128 stands for zero in the data rows.
Here are some rows, each followed by its group. Rows of different groups can look alike.
[128 116 166 131 122 129 131 131 152 148  90  92 114 144 141 100 121  62
 130 148  92 124 127 115 132 131 110 170  95 123 126  90] Rg
[121 137 128 120 115 166 114 114 129 172 114  95 136 139 109 131 139 124
 146  84 163 104 128 138 151 112 117 116 145 128 124 137] Lp
[126 105 179 128 136 129 127 144 181 169  81  90 148 158 152 152 119  97
 163 127 100 148 151 132 133 139 113 133 109 118 137 109] Rg
[103 137 115 115 119 161 155 128  97 127 132 131  94 136 110 124 140 136
 118 155 136 142 100 134 145 131 154 126 175 160 156 154] Lp
[141 151 118 150 118 159 102 120 131 128 132 142 119 120 132  97 131 115
 129 135 133 127 137 144 134 113 146 114 136 130 111 142] Lp
[126 152 133 136 128 103 112 148 142 160  96  90 145 135 128 115  98 102
 141 135 120 148 167 121 152 108 105 123  88 111  97 116] PU
[112  85 122 103 126 127 118 137 143 182  90  96 148 140 128 150 113  69
 119 106  95 121 127  95 160 152  80 153  88  98 155 100] Rg
[110 107 133  95 142 164 145 111 119 151 119 163 105 116 111 180 128 134
 165 124 133 189 171 114 145 153 156 133 149 134  98 125] If
[116 106 149 109 103 120 137 156 185 147 100 131 115 142 132 157 118  85
 116 136  89 133 149 135 118 106  85 153 115 123 139 110] Rg
[126 153 164 116  97 157 113 146 133 161  97 134 101 121 127 130 158 105
 146 122 144 113 129 109 154 115 109 115 124 150 164 132] Lp
[147 132 163 125  99 154 142 133 135  58 140 136  82 139 162 104 151 130
 103 121 110  87 119 117 133  87 178 126 126 167 154 145] Fo
[130 120 105 185 122 116 127 149 122 109 163 135 142 133 139 160 162 151
 112 134 143 104 107 122  75 120 126 129 132 110 105 166] MA
[131 112  99 179 107 133 143 143 103 119 128 174 103 130 114 144 154 112
 146 134 147 130 122  87 107 112 138 121 115 153  96 145] If
[113 141 149 147 117 108 112  90 176 123 115 104 131 143 152 111 122 151
 127 170 113  92 115 132 135 121 117 105  96  92 101 159] Zd
[112 134 163  72 136 142 155 149 117  95 117 128 106 144 137 152 123 119
 121  80 115 119 101 152 133 145 159 144 170 141 135 133] Db
[147 121 109 136 151 114 154 168 116 119 125 162 154 122 158 158 131 129
 123 113 117 133 127 110  94 103 151 151 125 143 114 169] MA
[138 143 119 139 151 152 103 117 111  92 133 142 172 126 107 127 125 112
 153 131 124  97  87 146 130 121 128 113 139 128 106 133] Db
[101 118 151  81 125 105 144 141 157 140 101 105 180 139 124 146  94  98
 143 123  79 110 128 133 110 111 111 138 143 131 147 131] Rg
[142 134 132 123 128 141 107 114 105 143 130 133 119 105  86 103 135 120
 140 151 150 110 116 109 161 132 102 138 113 113 119 120] Fo
[130 100 143 132 133 122 143  90 127 113 138 144 165 112  94 156 144 137
 160 105 178 143 123 109 169 162 144 116 131 120 139 135] MA
[108 124 118 116 114 121 191 133 132 132 145 136 135 133 126 121 141 122
 137 107 153 137 131 121 118 129 141  86 160 131 141 159] If
[115 123 139 103 128 126 137 123 168 146 125 108 161 181 157 145 100 116
 127 132  76 134 127 154 102 144 145 120 130  97 157 130] Rg
[118 140 109 154 111 166 135 115 110  95 145 143 114 118 115 110 166 119
 100 115 133 109 105 124 107  98 158 101 132 155 138 151] Lp
[123 161 144 134 144 101  87 135  96 144 165 137  87  78 139  68  73 155
  46 123 115 164 115 145 140 116 106 121 122 127 189  45] PU
[131  81 131 125 121 140 164 155 131  81 150 144 115 121 142 143 141 157
 117 116 130 120 111 132  81  72 187 149 156 151 121 148] MA
[136 153 140 148 113 112  94 123 142 154  87  80 125 137 164 122 101 143
 161 146 128 110 145 134 147 122 113 112 108 117  87 147] Zd
[133  98 154  95 120 128 172 100 144 112 126 155 141 162 112 166 153 157
 151 125 141 114  85 107 117 148 129 135 186 121  99 141] MA
[138 129 151 134 148 111 125 133 130 131 106 114 124 124 117 111 109 123
 178 123 120 117 124 122 146 131 109 137 111 110 119 121] Zd
[124 158 130 143 137 150 101 140 113 148 149 116 121  84 140  95 105 123
 101 146 121 176 161 145 145 116 119 120 113 155 132 112] Lp
[135 158 123 134 147 140 132 134 111 126 171 132 125 106 126 111 102 151
  80 147 111 164 127 129  68 114 151 134 143 159 129 130] Fo
[150 118 159 106 133 169 112 150 119 148  74 109 125 100  91 145 124  59
 132  84 124 138 145  95 161 126 103 153 118 146 153 112] Db
[121 119 126 102 131 130  94 110 139 142 108  94 153 137 111 154 114 117
 141 119 120 103 137 111 146 162 105 163 135 118 103 116] Zd
[ 98 123 121 104 140 135 146  96 158  83 165 157  65 141 134 126 155 162
 142 177  98 107  93 148 144 131 169  98 208 129 114 111] Fo
[122 124 144  90 132 135 137 153 128 102 159 135 163 133 119 156 121 134
 121 104  93 103 103 148 120 142 132 134 162 147 155 123] Zd
[126 138 114 120 138  97 129 103 137 105 136 153 164 148 143 106 126 138
 118 141 128 120 115 143 115 146 105  89 138  76 112 145] Db
[111 110 152  55 138 130 158 164 157 148  91 102 147 147 135 170  98 101
 130  79  75 122 124 137 150 151 124 179 178 114 151 110] Rg
[123 101 108 123 145 122 145 120 125 105 153 126 171 144 108 146 150 154
 129 101 117  87 104 122  97 160 130 146 153 119 129 143] MA
[110 118 100 151 108  78 138 115 142 128 148 160 134 168 138 140 156 174
 139 137 169 131 136 105 108 155 152 113 124 101 108 164] MA
[128 154 125 130 126 173 151 121 135 119 137 136  92 135 157 132 148 133
 102 146  84 104 108 151  90  83 170 111 136 166 145 129] Lp
[124 120 138 122 143 139 119 115 115 119 149 121 174 109 124 127 110 132
 128 159 125 133 149 130  93  74 143 117 133 121 113 157] Db
[138  91 118 135 106 128 121 119 131 133 119 112 123 155 104 137 155 127
 151  93 161 138 145 130 121 159 117 139 125 113 133 142] If
[ 97 116 101 175 105 116 117 106 174 145 147 137 125 156 116 159 156 132
 164 116 167 141 128  97 108 161 111 119 123 101 102 140] If
[126  70 114 124 126 137 153 153 139 116 126 116 155 128  83 117 142 140
 126  95  95 102  98 108 142 129 104 141 136 133 195 106] PU
[145 135 165 104 118 155 125 177 158 157  68 106 116 132 148 168  85  94
 157 118  91 144 149 116 128 109 102 133 115 153 101 124] Zd
[109 158  91 141 130 170 106 111 145 144 126 100 159 132 126 117 131 109
 129 132 165 129 157 145 144 119 118 144 120 115 135 125] Lp
[103 148 141 105 122 133 104 134 119 153 110 107 130 139 136 138  81 140
 159 136 118 155 120 123 147 131 105 153 114 128  94 131] Zd
[124 114 149 139 134 104 166 141 166 135 123 149 125 138 159 156 123 116
 132 121  87  98 139 143  84 104 141 143 124 110 145 132] Rg
[106 128 117 157 109 185  94 119 124 106 142 113  85 110 114 107 141 133
 148 151 117 138  93 112 164 120 174 133 153 151 103 112] Fo
[160 127 142 130 118 144 122 142 129 127 118 121 102 105 137 114 119 104
 133 158 138 147 180 104 108 129 111 129  55 172 141 117] Fo
[117 142 122 124 131 114 148 138 125 134 111 135 100 129 146 100 111 133
 132 177 119 132 160 156 132 126 149 103 128 157 126 131] Db
[112 155 125 178 106 149 130 160 134 124 135 131  77 110 127 114 140  98
 128 155 148 173 122 116 155  96 127 138 108 162  88 103] Fo
[142 158 106 149 160 135 112 128  67 131 177 130 120  58 143  96  99 168
  75 179  81 147 109 122  92  85 148 136 131 167 164 112] Zd
[136 124 124 135 128 104 172 116 146 111 134 166 102 147 150 150 172 114
 130 139 125 141 148 124  96 128 147 120  87 125 133 149] If
[110 115 112 144 149  94 136 136 118 119 146 149 145 123 158 114 109 143
  93 110 167 144 144 162 118 131 144 107 141 106 106 114] MA
[136 112 122 120 127 111 131 127 118 118 119 109 145 122 131 119 128 135
 136 134 153 117 150 130 138 111 133 114 153 114 114 156] Db
[141 141 131 124 113 139 123 129 126 124 121 120 123 138 133 116 130 117
 142 101 124 121 146 161 141 142 124 122 127 119 143 131] Lp
[146 125 134 150 110 112 163 141 142 142 103 133 103 133 160 153 136 152
 138 141 152 131 140 127 124 123 142 135  79 100 104 151] MA
[ 89 129 137  65 140 104 127 132 155 131 111 148 135 166 152 155 101 142
 154 115 116 131 138 177 139 181 135 130 168  92 124 132] Zd
[130 130 163 112 151 116 109 129 143 131 107 111 154 126 145 148 106  99
 123 130 102 127 153 166 121 139 120 137 111 129 126 129] PU
[139 132 136  80 124 143 131 144 117 125  93  98 115 150 127 150  90 152
 138 134 126 123 157 146 194 157 129 118 169 137 135 120] Db
[ 90 152 151  99 110 109 106 110 137 150 116 112 137 161 148 164 118 116
 143 142 105 109 149 144 133 146 100 125 143  90 100 141] Zd
[124 129 128 137 112 151 124 124 110 110 138 129 135 120 117 126 145 127
 142 117 140 127 122 115 147 125 148 109 119 138 110 146] If
[136 136 111 106 130 113  72 108 118 148 121 116 166 156 156 157  93 117
 143 112 132 110 133 127 149 135 137 148 145  89  92 147] Zd
[125 115 120 131 159  84 150 140 128 116 151 178 139 145 159 137 147 156
 122 140 124  92  99 147  89  89 171 134 148 116 117 178] MA
[ 89 166 114 172 132 148 120  99 102 150 149 103 107 102 122  92 140 110
 126 139 165 173 165 135 151 149 104 142 114 117 136 102] Lp
[133 160 108 137 149 161 129 145  70 137 139 141 109  70 126  94 123 116
  66 135 153 147 120 140 116 107 117 106 136 159 157  88] Lp
[118 148 130 107 120 108 121 137 154 146  87 117 109 144 150 137  97 119
 179 130 142 149 149 150 124 175 109 135 113 124 109 132] Zd
[128 120 148 127 127 110 123 117 151 117 106 153 141 141 144 130 133  99
 126 116  93 146 143 135 112 105 101 150  86 101 130 138] Rg
[141 152  79 158 139 123 128 137  81 112 185 148 167 116 118 129 145 174
 127 152 164 138 125 133  78 109 162 130 107 145 127 153] If
[140 123  81 140 156  96 106  99 114 161 145 116 184 109  80 118 109 173
 154 131 115 134 119 105  94 150  92 138 106 101 139 146] PU
[156 126 135  82 141 138 127 152 136 190 119  95 148 118 117 166  78 106
 111  88 117 136 137 163 139 120 112 159 130 129 162  94] Rg
[145 152 109 176 129  90 125 140 127 107 151 144 112 138 161  98 106 138
 139 161 109 144 142 119 105  93 113 129  57 109 146 134] PU
[127 111 167 111 103 133 143 157 161 118  77 107 102 145 163 127 133  91
 129 113  56 107 166  96 124  97 128 137 126 177 121 115] Rg
[131 115 118 134 146 126 130 145 137 129 118 143 183 129 101 188 120 137
 143  81 146 141 128 104 108 135 152 124 115 127 103 165] MA
[123 106 139 116 114 102 128 111 161  99 117 124 124 114 115 100 129 154
 105 138 129 101 114 102 152 149  97 126 144 113 153 104] PU
[136 110 133 126 118 133 133 131 153 124 112 131 111 130 137 124 114 104
 138 153 114 135 111 112 127 127 131 112 156 122  64 126] Zd
[157  90 133 133 134 149 144 113 125 110 141 128 170 124  73 107 150 141
 127  89 153 111  98 110 171 129 107 146 112 101 186 117] MA
[157 126 147 108 164 117 144 133 125  79 148 124 124 138 148 141 126 132
 135 106 116 124 160 150  98 112 144 118 155 120  93 140] Db
[130 126 123 134 125 149 114 102 105 110 149 104 145 109 107 114 168 128
 126 117 124 126 138 122 146 126 114 130 120 138 148 129] Fo
[139 148  94 129 110 180 134 115  99 106 156 150 118 134  93 119 163 141
 120 137 118 114 129 133 107 125 126 129 137 174 143 189] Lp
[159 108 122 174 133 122 108 122 158 128 152 114 149 148 141 180 165 149
 102 127 148 106 110 137  84 116 145 130 130 122 125 182] If
[157  99 128 140 131 148 132 141 132  93 150 118 138 128 121 158 160 146
 114  93 147 106  85 112 124 122 140 125 146 124 159 139] MA
[124 123 108 144 124 145 149 128 127 152 113 120 102 129 111 148 139 122
 153 128 159 142 152 100 137 133 127 136 114 127 104 127] If
[149 118 113 146 102 168 119 144 122 121 124 121 109 105  97  95 134 113
 161 107 114 106 139 125 156 154  88 119 123 170 151 146] Fo
[130 148 140 142 147 123 150 144 118 165 132 160  72  84 131 127 116 134
  80 111 137 158 152 132 125 152 116 142 125 157 131  98] If
[136 106 132 137 131 137 184 146 136 129 117 141 102 137 139 156 140 156
 129 106 135 109 122 123 104 124 145 142 161 148 134 129] If
[152  82 133 136 127 133 150 164 131 115 124 144  94 120 119 138 141 119
 139 118 120 153 118  92 107 108 144 156 148 191 111 128] MA
[132  79 112 117 130 142 161 130 127  97 118  98 146 114  81 130 137 151
 144 117 134  89  81 100 160 137 109 129 127 132 160 118] PU
[127  84 125 141 136 128 172 103 132 107 141 140 165 128  76  94 162 134
 111 123 173 113  91 109 162 159 136 105 116  97 169 124] MA
[134 165  85 140 140 182 126 136  94 137 154 117 177 119  90 102 145 116
 137  98 163  98 115 138 138 130 142 127 125 125 133 159] Lp
Which 4 groups are nearest to each row below, nearest first, going by the average distance to the group's rows?
[175  83 115 132 132 151 162 137 100 118 121 143 121 101  74 113 152 139
 146  81 138 122 131 116 122 132 141 133 111 154 167 127] >> If MA Lp Fo
[128  98 130  90 116 144 166 139 144 140  78 140  94 144 119 167 135 116
 145  89 147 138 126 110 119 117 123 127 139 142 126 132] >> If Rg Db MA
[ 90 113 123 121 148 139 110  88 149 118 139 121  82 129 111 109 117 152
 137 150 100 145  84 130 140 101 149 122 186 133  81  89] >> Fo Db Zd Lp
Which 3 other groups have their centres nearest to the centre of group Lp, nearest first?
Fo Db If
Which 3 groups are nearest to each row below, nearest first, going by the distance to the group's nearest row?
[145 132 133 124 146 136 127 159 154 128 124  97 118 118 127 129 141 129
 116 109 119 101 108 115  91 119 139 142 135 149 165 116] >> MA If Zd
[111 151 136  83 126  93 156 127 117 136 128 153 115 142 131 164 135 144
 134 123 165 146 152 152 112 172 119 123 163 131 111 143] >> Zd If Db
Which 3 other groups have their centres nearest to the centre of group Fo, nearest first?
Lp Db If
Which 3 groups are nearest to each row below, nearest first, going by the average distance to the group's rows?
[134 147  87 177 118 141  96  98 121 141 157 117 147 114 135  97 148 114
 154 141 177 137 140 149 152 111 116 119  95 110 117 133] >> Lp If Fo
[125 129 115 139 105 134 136 130 134 139 140 114 136 141 122 162 150 142
 156  91 121 108 113 119 133 122 138 137 134 133 124 145] >> If MA Lp
[147 152 114 137 165 109 101 109 138  97 160 140 141 136 118 132 119 151
 128 146 130 125 124 152 124 134 146 141 127 109 117 169] >> Db MA If
[103 118  97 104 147 126 142 138 146 122 127 154 113 130 125 187 133 136
 155 142 114 171 146 122 124 147 153 111 160 141 117 153] >> If Db MA
[156 111  90 208 128 106 121  94 139 126 108 128 138 121 120 105 163 127
 124 148 153 132 116 112 105 135 118 109  98  96  89 156] >> If MA Lp
[120 102 176 119 139 128 127 143 145 161  69  78 166 127 125 137 105  74
 141 102 107 149 137  93 122 138 109 168 101 119 147  91] >> Rg Zd PU
[141 129 119 152 126 124  86  90 138 153 118 117 123 144 144 120 121 124
 154 150 120 146 142 139 147 104 123 134 129  99  88 122] >> Zd Db Lp
[108 161 123 130 116 136  93 144  94 182 120  93 133 100 125 108 103  91
 124 126 160 151 167 155 161 150 104 146  93 116 151 110] >> Lp Zd PU
[121 161 103 131 149 164 104 120 124 128 162 126 124 133 134 122 121 119
 140 171 133 107 119 152 121 118 145 111 139 124 133 154] >> Lp Db Fo
Which 3 other groups have their centres nearest to the centre of group Zd, nearest first?
Db PU Rg
Which 4 groups are nearest to each row below, nearest first, going by the distance to the centre of the group?
[125 179 125  99 174 132  95 121  74 152 163 130 127  77 126 100  74 159
  69 121 157 161 124 163 180 123 125 131 170 144 164  86] >> Lp PU Db Fo
[148 134 133 126 153 109 150 139  80 142 178 143  93  80 117 121 126 143
 114 147 134 149 156 133 108 129 131 149 109 170 135 103] >> Fo If Lp PU
[ 94 122 138  69 118  97 136 125 136 139 104 116 113 168 150 142 107 128
 153 115 112 128 126 152 148 145 141 113 149 114  93 121] >> Zd Db Rg If
[147 122 106 116 144 168 148 156  78 115 149 157 116 110 109  93 161 103
 114 139 141  98 132 158 116 113 155 113 129 174 143 148] >> Lp Fo Db If
[115 101 141  99 117  91 106 118 126 114 126 117  88 133 134 129 115 137
 125 144  90 130 130 118 117 151 122 133 130 121  84 118] >> Zd Db PU Fo
[139 111 137 137 125 117 126 154 158 140 117 102 171 137 145 148 124 122
 142 118  89 121 130 117  92 128 124 172 106 106 134 132] >> Rg Zd PU MA
[153 155 110 130 127 170 135 112 106  88 167 138 142 108 100 101 127 143
 109 168 119 100 112 138 122 105 141 132 144 148 132 142] >> Fo Lp Db MA
[140  95 135 126 115 120 172 112 130 104 131 173 126 139  86 149 181 148
 134 110 157 110 100 134 153 164 134 118 114 105 140 151] >> MA If Db Fo
[115 132 117 177 106 140 135 118 121  73 166 155  93 117 133  79 169 119
 129 157 126 103  77 103 108 125 138 108 133 157 125 134] >> Fo Lp If MA
[110 180 100 158 116 120  72 130  89 148 163 120 108  87 127  79 113 159
  83 145 104 161 112 109 129 113 106 142 113 124 136  61] >> PU Fo Lp Zd
[129 133 143 120 110 139 122 139 122 118 121 152 138 163 137 131 142 129
 141 108 144 122 142 131 133 149 116 149 140 124 119 144] >> Db If Zd MA
[ 97 131 128 118 126 107 141 106 176 135  99 106 133 171 161 142 120 130
 131 133 101 127 115 145 118 129 127 116 130  95 105 124] >> Zd Rg Db PU
Which 4 groups are nearest to each row below, nearest first, going by the distance to the group's nearest row?
[140  78  69 147 160 144 168 121 117 115 155 164 144 121  95 145 147 158
 142 135 146 116  94 123  95 119 160 126 152 128 141 136] >> MA If Lp PU
[115 117 123  81 129 191 140 132 132 166 106 137 109 129  91 157 113  91
 141  99 117 168 143 115 167 155 122 132 160 169 145 122] >> If Db Lp Rg
[135 124 116 148 151  96 145 102  79 141 171 169 143  89  97 116 158 175
  80 149 187 148 116 136 129 147 105 112 135 135 157  95] >> Lp MA If Fo
[137 165 104 150 148 146 125 159  56 133 156 145 106  67 112  94  93 145
  98 152 133 154 134 129 100 109 139 132 126 154 173  89] >> Lp Zd Fo If
[123 167  86  88 121 163 124 125  88 163 125 139  82  83  87 110 100 115
  91 136 162 141 160 168 147 163 120 105 132 162 160 108] >> Lp If Db Fo
[129 105 127 154  85 169 129 114 143  75 145 123 106 148 141 111 165 160
 117 135 125  87 110 108 132 115 152 128 127 130 128 143] >> Fo Lp If MA
[175 138 133 150  95 186 130 140 121 133 107 106 122 144 130 127 124 104
 152  90  99 107 135 133 125 101 145 133 126 169 156 143] >> Lp Fo If Rg
[118  80 112 119 102 130 143 116 126 109 139 138 136 150  82 156 175 124
 146  99 132 110  96 104 130 122 149 141 141 135 122 151] >> MA If PU Fo
[140 159 139 115 127 124 121 142 145 140 118  79 146 150 161 139 113 129
 156  97 104  99 120 144 142 115 117 135 124  94 125 139] >> Lp Zd PU Rg
